In the rows, 128 means zero.
X: several groups of rows, each row roughly a mix of its group's hidden directions
X (78 x 17)
[[159 138 110  68 128 153  62 122 146 129 156 179 128 101 144 123 164]
 [118 106 166 129 110 126 116  98 111 147 131 128 190  58 180 133 104]
 [140 158 149 146 144  97 156 165 140 169  55 151  97 120 140 143  86]
 [ 98 122 115 182 127 104 180 153 135 136 130 113  90 196  88 127 119]
 [164 145 173 100 164 143 102 138 116 141  77 120 139  58 161 136 110]
 [117 167 150  60 176 128 111 142 135 170 124 145  70 102 128 121 110]
 [ 87 115 144 186 126  95 194 134 114 120 106  79 125 156 117 129  93]
 [161 137  80 121  82 107 100 121 169  90 101 172 152 109 176 141 133]
 [ 94 115 137 187 123 106 198 129 105 122 109  82 128 168 104 131 103]
 [128 131  79 131 123 124 124 149 155  92 152 138  81 199  87 116 165]
 [106  80 115 183  86 133 135  95 128 112 177  90 184 130 129 133 126]
 [ 94 116 135 189 123 105 196 131 111 126 111  83 126 169 102 132 101]
 [173 146 147  71 144 153  68 121 134 135 120 140 147  62 152 129 129]
 [164 142 112  64 132 156  63 124 142 129 152 177 125 105 137 121 165]
 [145 171 142  48 179 150 100 139 120 141 117 146  81 110 122 119 139]
 [162 141 142  77 166 188  91 103 103 128 142  95 147  79 125 136 142]
 [135 146 181 127 177 146 156 132  89 168  83  89 127  91 126 142  94]
 [167 149 148  63 153 151  70 132 128 127 113 153 130  72 156 123 142]
 [131  84 111 178  85 139 133 100 115  76 146 104 192 137 138 131 151]
 [ 93 113 109 193 114 104 184 140 134 137 136 110 106 190  96 133 116]
 [116 118 141 100 152 174 101  88 117 147 186  73 148  77 125 135 117]
 [151 140 177 139 154 137 147 128  98 137  63  96 156  76 153 145  95]
 [108 100 121 214  95 102 171 128 142 146 124  99 151 144 124 147  91]
 [106 114  95 116 121 131 102 137 153 109 195 147  90 180  97 105 170]
 [ 93 113 145 192 124 101 193 131 113 127 103  78 133 148 121 135  90]
 [146  95 106 141  93 151 111 102 110  65 156 121 185 144 129 120 178]
 [116  85 114 208  77 110 155 116 132 110 136 109 178 146 134 138 121]
 [124  89 109 134  91 145 108  95 115  68 174 121 180 138 136 114 172]
 [112 166 153  80 170 116 122 147 143 188 120 144  71 102 127 126  93]
 [ 99 104 197 143 138 133 147 109  82 172 141 101 170  91 131 121 100]
 [123  90 119 212  89 121 156 113 131 128 135  91 179 135 127 147 108]
 [149 131  95  83 115 145  64 124 162 134 174 184 122 117 140 124 164]
 [138 141  85 127 132 125 125 156 155  95 137 141  74 199  84 117 162]
 [111 112 191 164 155 138 169 127  77 146 115  71 152 121 108 125 106]
 [174 158 133 118 124 102 127 168 132 124  55 195 116 145 139 124 141]
 [119 137  72 105 123 127 112 139 161 122 171 157  74 183  96 118 159]
 [169 138 115  68 119 166  70  95 125 126 153 156 162  93 131 127 156]
 [151 109 114 214  94 113 168 139 129 119  89 114 163 158 121 149 118]
 [103 107 197 161 153 137 163 128  77 151 133  78 148 130  99 115 112]
 [ 93 118 138 182 122 102 194 126 109 117 114  75 130 167 101 127  99]
 [171 144 129  66 133 156  60 116 140 133 140 156 145  77 144 127 144]
 [117 129 168 152 139 116 179 116  90 113  86  59 153 121 116 128  87]
 [147 164  90 129 153 129 158 156 137 121  95 116  68 187  81 138 133]
 [126 108 175 147 114 123 133 104 102 137 108 113 195  67 172 134  99]
 [160 169  77 118 151 132 141 155 152 106  84 126  68 169 104 145 137]
 [164  98 114 186 102 158 136 107 110  98 128  86 195 133 119 148 142]
 [159 140  98  74 126 153  67 127 150 133 165 183 115 127 124 121 170]
 [146  92 110 171  98 154 132 100 106  71 137  94 190 137 131 136 158]
 [132 149  71 117 132 126 131 149 156 115 140 143  67 194  86 126 153]
 [158 102 114 200 108 149 155 116 110 101 108  80 181 139 120 153 131]
 [ 94 114 120 183 111 110 193 120 110 119 130  90 130 185  90 128 114]
 [154 151 126 165 144 122 182 148 110 112  63  87 117 169  94 142 112]
 [101 125 133 185 126 102 167 139 152 191 127  99 115 130 113 149  68]
 [149 123  82 147 104 117 113 148 163  52 125 141 113 181 118 118 167]
 [156 136 110  70 126 150  61 122 149 129 157 180 129  98 150 124 162]
 [178 137 137  83 154 188  87 104 101 116 138 105 161  89 123 135 155]
 [133  86 105 186  84 136 140 106 117  80 144 103 186 150 128 133 151]
 [122 105 179 141 116 127 125 104 103 140 119 117 193  63 173 131 103]
 [ 85  84 132 128 108 130  98 118 133 120 218 141 135 147 118  97 161]
 [173 125 145 167 109 113 129 143 129  60  60 120 169 122 151 129 129]
 [109 114  96 186 111 105 135 159 184 169 160 145  92 165 114 142 115]
 [119 168 146  72 174 125 117 147 141 185 129 141  67 112 114 125 103]
 [122 128 166 161 138 121 179 117  92 124  85  61 155 118 113 135  84]
 [158 123 144 106 148 185  97  92 104 127 148  83 174  72 134 142 133]
 [151 176 138  83 164 117 126 166 132 147  75 171  72 135 123 123 128]
 [177 149 147  72 144 154  68 119 134 139 121 135 149  64 143 130 125]
 [116  97 184 149 113 125 127 105  99 136 128 114 196  72 166 125 107]
 [142 146 162 154 158 132 181 134  90 148  65  80 135 121 114 147  92]
 [157 177 138  91 173 127 135 164 124 144  65 151  73 133 120 132 124]
 [168 143 148  73 142 151  69 120 131 133 118 143 149  59 161 129 130]
 [171 150 159  69 158 155  82 128 113 127  98 138 139  68 152 125 134]
 [145 153  57  95 118 124 102 139 176 109 135 170  81 156 127 133 152]
 [ 97  97 176 118 119 133 106 100 108 163 171 134 174  70 161 118 116]
 [ 91 114 104  91 112 129  93 114 150 158 209 171 109 133 125 112 148]
 [ 93 114 125 182 114 112 196 120 102 115 123  90 131 182  95 127 116]
 [100 162 145  95 163 104 136 153 148 186 119 144  61 119 122 126  90]
 [ 82 110 119 189 118 100 193 139 120 122 126 107 109 186 109 128 119]
 [148 121  75 128  81 111  93 126 173  70 131 167 143 133 162 128 154]]

one row of each group, then the others: which group is each in?
[119  87 113 208  77 110 156 118 132 107 132 111 178 149 133 138 123] -> <120>
[121 116  82 109  94 118  86 128 169 100 182 175 113 157 128 110 166] -> <125>
[ 98 120 145 185 130 105 196 133 106 125 101  78 126 161 106 131  96] -> <46>

[133 133  95  82 125 135  81 141 153 121 164 194  95 143 138 115 178] -> <46>
[189 138 126 103 155 192 103 111  94 102 119  94 160 109 114 142 161] -> <120>
[102 113  81 167  98 118 151 129 148 135 174 144 108 199  90 128 145] -> <46>
[153 139 172  97 155 135 100 130 120 131  86 117 148  50 174 133 107] -> <46>
[126 117 132 104 154 185 106  87 107 126 179  64 150  90 118 136 132] -> <120>
[152 171 138 128 167 119 151 166 135 177  70 133  78 134 109 145  96] -> <120>
[128 111  91 111  88 118  75 123 170  89 171 176 134 130 155 114 163] -> <125>
[109 143 136 163 148 109 166 147 148 195 112 101  92 129 108 150  69] -> <120>
[114 131  83 111 134 134 114 143 154 118 177 143  71 186  88 114 163] -> <125>
